First come named turns, each shown by rows before and after it. For each pair of rows after them, which turns, in which order, take the first row to the second? The first pair is done for you.
J395 (before => after):
[  2  -5  16  11 -27  19  15 -22   5  28 -15 -22  13] => [ -5  13  14  24 -21  15   6 -26  12  10 -21 -17  21]
[  5 -21  -1  -4   4  -4  15  12 -11  11   3  -2  -8] => [ -6 -15  10 -11 -17   2  10 -10   1   5   4  -4 -13]
[-21  17 -14 -15 -15  -9  -2  -4 -13  -5 -23  15   3] => [ -9  10 -18 -12  -6 -12  -1  15 -16   0 -23  15   8]
[ 11 -22  -9  36  57  -5  31  38 -33   1 -15   1  24] => [ 15 -61   4  -8  26  18  40  21 -19  31  13 -26 -11]
J942 (before => after):
[ 28 -42 -21 -22  22   7  44  17 -17  33  29  -7 -22] => [ 11 -38 -15  26  25 -14  57   0  -3  24  36   0  10]
[ 11  37 -21   3  24 -13 -13  28 -13 -25 -20  10  18] => [-29  29  14  20 -13  -9  -6 -30  15 -30  -5  -6  21]
[  4   5 -32  -7  15   2 -14  30  -4  10  -6   3   8] => [-25   4 -11  29   1  -5  -1  -7  15   0   5  -7  24]
[ -3 -33  18   8 -14   7  13 -29   8   7  11 -18  -5] => [ 26 -30  -3 -21   7  10  -4  14 -13  18  -5  -9 -24]
J174 (before => after):
[ -1 -18 -14 -79  -4 -13   5 -33  13  21  15  20 -11] => [-17  35 -22 -51  11 -20 -22 -34   7 -17 -15  45   4]
[ 13 -12   5 -48  -5 -14   3   5  14  23   4  -9 -22] => [-17  41   4 -13   3 -24 -23  -2  18 -15 -21  15   1]
[ 17  19  -6 -22 -15  51 -21  14 -14 -27  22  31 -14] => [-11  17  16  10 -38  43  -6 -29   7 -26  42  20   2]
[  1 -31  -1  25  -2 -16  12 -25  22  15  25 -31 -10] => [ 23   8 -35  -1  29 -12 -24  28 -12   4  -9   1 -23]

(2 to 3 turns a pair)
[ 30  29 -25 -11  18   6 -19  16   2  -2 -14  33  -3] => [ 46 -13 -15 -24  10   9   5  12  12  22   5   8 -13] -> J174 J174
[-36  50  -8  11   9 -15 -22 -14  -1 -27 -25  38  -1] => [ 13 -17 -17 -56   3   4  -1  14 -13  35   4   9 -44] -> J174 J395 J174
[ 21 -25 -11  55  37 -22  18  34  -2  18   0  25  24] => [-20  49  19  24   4   8 -40  -4  11 -32 -37  38   5] -> J942 J942 J174
[-33  26  -5  40  12 -12   1   0  11 -47 -11  33  18] => [  1  24 -19 -24  17   7 -23  37  -5 -30 -29  36 -33] -> J942 J942
[-41  39  20 -10 -31  21 -25 -50  19 -19  -5  -3 -11] => [ 26 -13  -8 -68  -5  30 -12  17 -13  38   6  -7 -43] -> J942 J174 J174
[-17 -28  23  14 -31   2  18 -38  19  17  25 -11   2] => [-10   1  15 -44 -33  25 -18 -24   5   5  -2  -4 -36] -> J942 J395
[-19  28 -19  31  27 -40  17  27 -30  -5  16 -19  21] => [-48  45  -1  25  -1 -31   7 -14 -14 -25  19 -28  19] -> J942 J395
[  7 -31  18 -44  -9  21  10  -5  32  23  21 -29 -38] => [ 21 -20 -16  31  42 -17  30  37  11  13  16   2  20] -> J942 J174 J395
[ 15 -62  -3 -15  26 -25  23  17 -11  33  19 -26   2] => [-24 -47  30  -3  -5 -18  18 -37  13  20  22 -36   5] -> J942 J395
[ 45 -19 -14 -40   7  44 -14  31   0  41  -6  -4 -25] => [ 25 -26 -22  54  26   6  18  27  10  29  15   2  44] -> J942 J174
[ 39  17  -1 -22  16  15  -1  37 -18  -3 -37  19  -5] => [ 38 -28  14 -26  -2  17  27  16  -4  24  -7  -8 -16] -> J174 J174
[ 26 -25 -61   3  27 -44  61  41 -10  42   5  14  31] => [ -3 -11 -18 -97 -38   9  24 -15  10  44   6 -11 -39] -> J942 J395 J942
[-59  -4  45 -22 -60  45   7 -58  43  19  44 -28 -21] => [-21  53   3 -81 -16  59 -54  22  -1  -7 -21  15 -51] -> J174 J395
[  1 -11 -17 -59 -35  -2 -17 -11  19   2   1  -8 -67] => [ 35 -44 -47   1  14 -36  25  34   3  17  14   4 -24] -> J942 J174 J174
[-10 -13  -8  72 -34 -20  12   2  20   5   9 -18  20] => [-25  24   7  18 -58   8 -30 -23  27 -12 -16 -18 -22] -> J942 J395
